Each path below is one point turned by a fixed rotation once a step. After each direction that follows a path, write how fast that rotation turns it, in degrees a step (0 if it stays still).
Each turn is a multiple of 5 degrees from 10 to 175, or 0.
Each row of a path follows its step; steps can be skipped.
Path 1:
step 0: [ 38  13  31  36 -22 -33 -18  33  45 -35   5  -1  11  14 -41  18 -27  34
   7  24   6  10  -7 -54 -41  41 -34  21  12 -20  35  -1  13   5 -17  44
   6  -7 -25   0   3  -8  32 -47  -8 -29  -8 -30  -3 -18 -15 -22 -12 -18
 -15  12  -5   9  -4 -30  -9 -12  13  22  26]
step 4: [-35  40  24  21  30 -58 -56  -5 -23 -20 -42  10  -6 -11  11  28 -43  24
 -10  34   2   7 -21 -42  18  27   9   3  29  41   0 -26  -4  53  -1 -10
  -2  -1 -19   1   6 -15  12 -12 -30  29  10  25 -28 -11  15  -5  43  28
   9  16  -9  16 -32  -2 -17 -10  -7   1   3]
step 8: [ 28  -4  28   8  23 -37  -9  -6 -47 -12   0  16   0 -39 -15  28 -29 -33
 -29  17   8  31  51 -20   2  28 -11   1 -28  -6 -19 -19 -12  34  -3  11
 -18  38  33 -21   4 -21  23  11  31  31 -27 -28  27  29  -7  14   5   8
  30   3 -45  -8   8  50  21   7   7  43   8]
step 11: [ -8 -18  53   6   5 -29 -53 -37 -18   4  26   2   2  44  26  47   5   7
  15   9  29 -30  11 -20 -10  -1  23  13 -26   1 -38 -44  23   0 -30 -14
 -33 -31  -9 -17 -12  -5  29  15  -9 -11 -37 -13 -39 -23   5  -4 -11   5
  -6  43  15 -38 -26  -5 -15   6 -21  33  21]
step 12: [-26 -29  27  11  22   5 -17  18 -16 -41  17 -32   6  -2 -25  42  -9  11
   3  19 -24 -11  57   9  -4 -47  -3 -10 -37 -35  11  22   5  37  15  32
  38   0  22 -42  17  -2   9 -38  28  18  -4 -37 -26 -13   9  14   9   1
 -19   3   8   8 -27 -47  -8 -12  42  21 -11]
step 14: [-13  26  16 -14  16 -17 -25 -30  40  19  10  15 -22  -5  19  47   5   0
  -8 -19  14  -1  15   0 -25  30  12 -12 -28 -62 -13  21 -27 -26  23  -3
 -27   7 -14  28  20  11   1   4 -15  32  31 -65  12   3   0 -45 -19  55
  11   9 -31  21 -33  33  12  23   8   8   9]
step 19: [ 22  39  44 -27  17  -9   3  -2  21 -27  -3  30 -11  11  -7  -3   5  39
 -49   4  -6  22  28  -2 -36 -23  26 -35  17 -54  -3   4   3  -3  -8 -26
  40 -18  21 -16 -23 -28  10  -1  16  41  27  14 -20 -32  47  -9 -25  10
   2  16 -35  32 -19   4   8  14  25  32 -18]
step 20: [-29  18  -5  -4 -16 -10   3   2  21 -11  42   9 -37 -28  -9 -14 -15 -28
 -32  24  28  27  18 -38  -6  25  -2  11 -20  28   3  -6 -17 -22  10 -28
 -16   3   3 -19   5  -3  64 -15  21  -9  34 -23 -44 -28 -36 -28  23  17
  -2  -4 -44 -10 -33 -13  26 -34 -35  34 -26]
step 22: [ 42  11   3  23  32  17 -59  12 -20 -20 -16  28 -16 -11  19  45  11  28
 -10  -1  38   6  32 -15 -37  14  10  -7  27  11 -17 -36  -1  30   9 -22
  34  19   3  25  30   1 -18 -16  -4   1 -15   0  11 -25  10 -59  -9 -33
  -5  -2  -9  10  11 -46  -5 -39 -43 -30   1]
Directions:
[ -1   4   2  -7   2 -15   7   1 -13  -9   0  -2  -3   7 -18   1  -1   1
   6  -3   5  -2   0   1  -3  10  10  -3  -8   1  -3  -3   6  -5  -3  -3
   5   1  -6  -4   2  -8   2   0   4   8   9   1  -2  -4 -10   5   4 -10
   5   2   8   3   1  -6   1  11  -3   6  -4] : 90
[  6  10   1   2   4  -4   3   1  -5  -3  -2   5  -6  -7   9  -6   1  -3
  -1  -3  -3  -4 -20   7   3   3  -9  -6  -2  -9  -3   0   1   5   8   1
  -1   3   1   2 -10  -7   6   7   7  10   7  -5  -1   6   5   1   7   0
   5  -4 -15   2  -7  -5   2   5   7  -1   7] : 70
[ -1  -2  -2  -9   0  -3   2   1  11   3  -3  -4  -4  -2   4  -3  -7  -8
 -11  -9  -5  13   1   2  -9   4  11   6  -1   6   0  -5 -16   1  -5   2
  -1  -5   6  -4   6   0  -4  -3   0   9  13   7   2  12   0   4  -2   3
   7  -5  -2  -2 -11   6  -2   4   0   4  -2] : 65
[  0   1  -1   2   6   8  13   9  -4   3  -3   1   4  -1   5  -1   0   6
   2   3  -1  -5   2  -2  -4   7  12   6  -2  12  -1   3  -5   6   3  -4
 -12  11   4   0  -8  -5   7 -10  11   1  -6  -1   1  -6  12   2  -8   5
   6   8  -1   3   2  -1 -10   8  -3  -5  -6] : 160
[-12   0   8   5  10  10   3  -9  -7   1   1  -5 -15  -3  -1  -1  -6  -3
  -3   0  -1   1   0   0  -2  -3   6  -6  -5   1  -3   8   2   3  -2   7
   6  -9  -5   5   1   3   3   2  -8  -7   5   2  -6   3  12   1   4   9
  -5   1  -4   5   1 -12  -1   3 -17   3  -7] : 45
[  9  -4 -12   7  -3  12   8  -3  -4  -3   8  -1  -4  -4   1  -2  -5   1
  -1   0   6   3   2 -14   1   7  -6   6  -1   1  -8   2   2   2  -5   9
  -4   2   7   0  -9  -1   1  -7  -2  -3  -1   0  -8  13 -12   7  -4 -12
   0   0  -3  -7   1  -1  14   4  -4   3  -3] : 145
Path 2:
step 0: [ -1  52 -16  38  14 -42 -30 -32  43 -25 -57 -17   8  14  -2  -3  -7  -1
  29   4  -5  -2 -22 -20   1  13   5 -19  10 -45  -2 -28 -25  -5  -5 -28
  15   4  27  11 -44  21 -10  -3   2  11  17 -48 -27 -39  51 -18 -24 -25
  -5  11  18  32 -15  -7  -1   6  12 -31   4]
step 4: [-34   2 -30 -22 -17 -45   5  -5 -36  52  30  -5  15  20   7  13  18  42
  34 -18  37 -12 -24 -43 -15  20  38 -12  -4  -4 -27  16  32  -7 -13  10
  -4 -11  -4  -5  10  20 -18 -18  15  -2   0  50   7 -11  -9   8  20   5
 -34  28 -29  43  23   9  33  44   6  -7 -19]
step 5: [-26 -27 -55 -10   3 -12  25  16  31 -21  16  13 -10  -2 -13  26 -12  26
 -39  56  23   0  -9 -62   9  41  -8  42 -49 -21 -14  -5  46 -19  -2 -18
  10 -17   8 -52   7  19 -30 -14  10 -12  20  -8  -7   4  15   4   8  16
  12 -16  -1 -17 -15   0 -38 -20   1 -23  10]
step 7: [ 21   5 -38   1  -9  12 -20  23  -4  56  -8   8  27   3   5   8  27  16
  -7   6 -48 -10 -33 -35 -58  -7  44 -50   5  -7 -40  49  15 -20  -8  17
  46  -4  10  -9   7  32   9  23  -9 -11  21  21 -21  21   5   2 -41   3
  -2  -8 -17  14  39  24   7  12  -1  -7 -20]
step 10: [-21   6 -18  13 -17 -41  11  -7  -9  36  -8 -40  31  27  23 -34  11   8
  51 -20 -10  14 -31 -16 -29  -2  28  -9 -12 -40 -32 -12 -10 -15  -3 -15
  31  13 -24 -11  -7  -9 -58  29  33  17  18  18  -5 -13  24  13 -40  33
  18   0   1  19  46   6   2 -22  19 -35  -7]
step 11: [-14  -7 -16 -19  20 -12  12  -8   3 -30  21 -31  -2  -5 -36 -12 -40  46
  11   7  16   5 -34 -18   2  20 -28   6 -44  10   9  18   3  19  19 -24
  22  30  34 -31 -28  13 -38 -18  -5 -19   0   4 -35  18  39  39   2 -65
 -12  12  31  -3  -7  -4  17 -47  24 -29  14]
step 14: [ -3  -1   8 -67 -36 -44  25  13   5 -22  20  -6 -16  -2 -45 -18   8  43
  -7  14  -5 -34  -7   4  -3   2 -36 -23  -9   4   5  11   5  -6  18  41
 -11  -3  52 -24   1  -4 -29 -36   9 -34  22  35  -6   0   3  26  -2 -26
  -4  44   9  21 -29  33  16  49  -3  -8 -15]
step 15: [ -4 -45  -9   4   8 -11  41  -3  22   1 -14   2 -14  15  -1   2  57  17
 -25   0 -15 -14  46 -34  -2  34  -4  48 -13  22   4  29  25  -4  -3 -40
 -15 -47 -14 -36  23  19  -6   5  47  41  12  41 -23 -20  -6 -34   8  -9
   4  16   5  12  24   7   1  45 -13   3  15]
step 22: [-34  15 -40   5 -21  -2   4  -3 -27   8  34 -23  19  -4  -8  38   0 -10
  29   1  32  22  12  -9  43  24 -35  15  15  15  18  -8 -59  25   3  -5
 -27 -19  20  12 -12  17 -46 -28  12  22  55 -12  -9   7  17 -27 -21 -15
 -10  15 -18  26  43  32  12 -42   3 -17  13]
Directions:
[  0  10  -6  -5  -8   6   7  -4   6   7  -2  -3  -2  -6   9 -11  -6 -10
  -2   0  -4  -2   0   3   0  -4  11  -3 -11  -5   6   9  -8   1  -5   1
   4   5   3   7  12  -1   3  -3   5   7   0  -8   0  -3   2   3   1  -7
   4  -4   8  -3   3  -9   6  -5  -2 -12   5] : 35
[  8  -1   1   1   3   0  -1  -6   3  -6  -4  -2  -8   3   1   3   8  13
   9   3  -4   1  -5   5   7  -8   5   5   3  -5  -3  -2   3  -5 -11   0
   0 -13  -2  12   7  16  -5  -2  -1   8  -9   8   7  -1   2   2  -3  -7
  -5   1   3  -2  -9  -6   4  -6   9   0  -4] : 175
[  5  11  -1   9   8  -7  -8 -11  -3  12   2   5  -5   8  -5  -8  11  -5
   0  -4   3   1  15   0   4  -1   2   0   6  -3  -6  -1  -3  -4   0  -9
  -8  -1   3   2   0   4   4   1  -7   1   5  -5   7   4   0   4  -8  -5
   6   3  -9   4   6   7  -3  -5  -5  -7  10] : 115
[  6   6  -8   5   3  -3  13  -2  -9  -8   5  -3  -5   4   0  -2  15  -4
 -11   4  -5   0  -4   1  -9   1   4  -3   2   0  -2  -3   8   3   8   5
  -1  -7  -9   1 -10  -6   2  -3  -5   6  -8  -2  -2   2  -9   2   6   4
  -6  -7   3   3  16  -4   8   1   3  -9  -4] : 130
[ -2  -7  -2   0  -9  -5  -4   2 -11  -6   2  -2   7   5  -5  -8   3   6
  -4 -12  -6   8   7   8   0 -10  -7  -4  -1  -3   7   1  -1   1   0   2
  -3  -3   1  -1   8   9   1  -2  -3   7   6   7   4   3   2  -8   0  11
   1   1  12  -9   2   0   1  14  -9  -6   6] : 60
[  8   0   3  -5  -3   5   4  -8   2  -5  -1  -4   7  10  -1   1  -9   1
  12 -10   1   4 -10   3   0   7  -3   3   5   1  -6  -8  -9  13   7  -2
  -7   5   2   2 -13  -1   3   0  -2   5   0   8   6  -7  12   3  -2  -8
   9 -10   5  -3   9  -1   2  -4  -3  -4   1] : 35
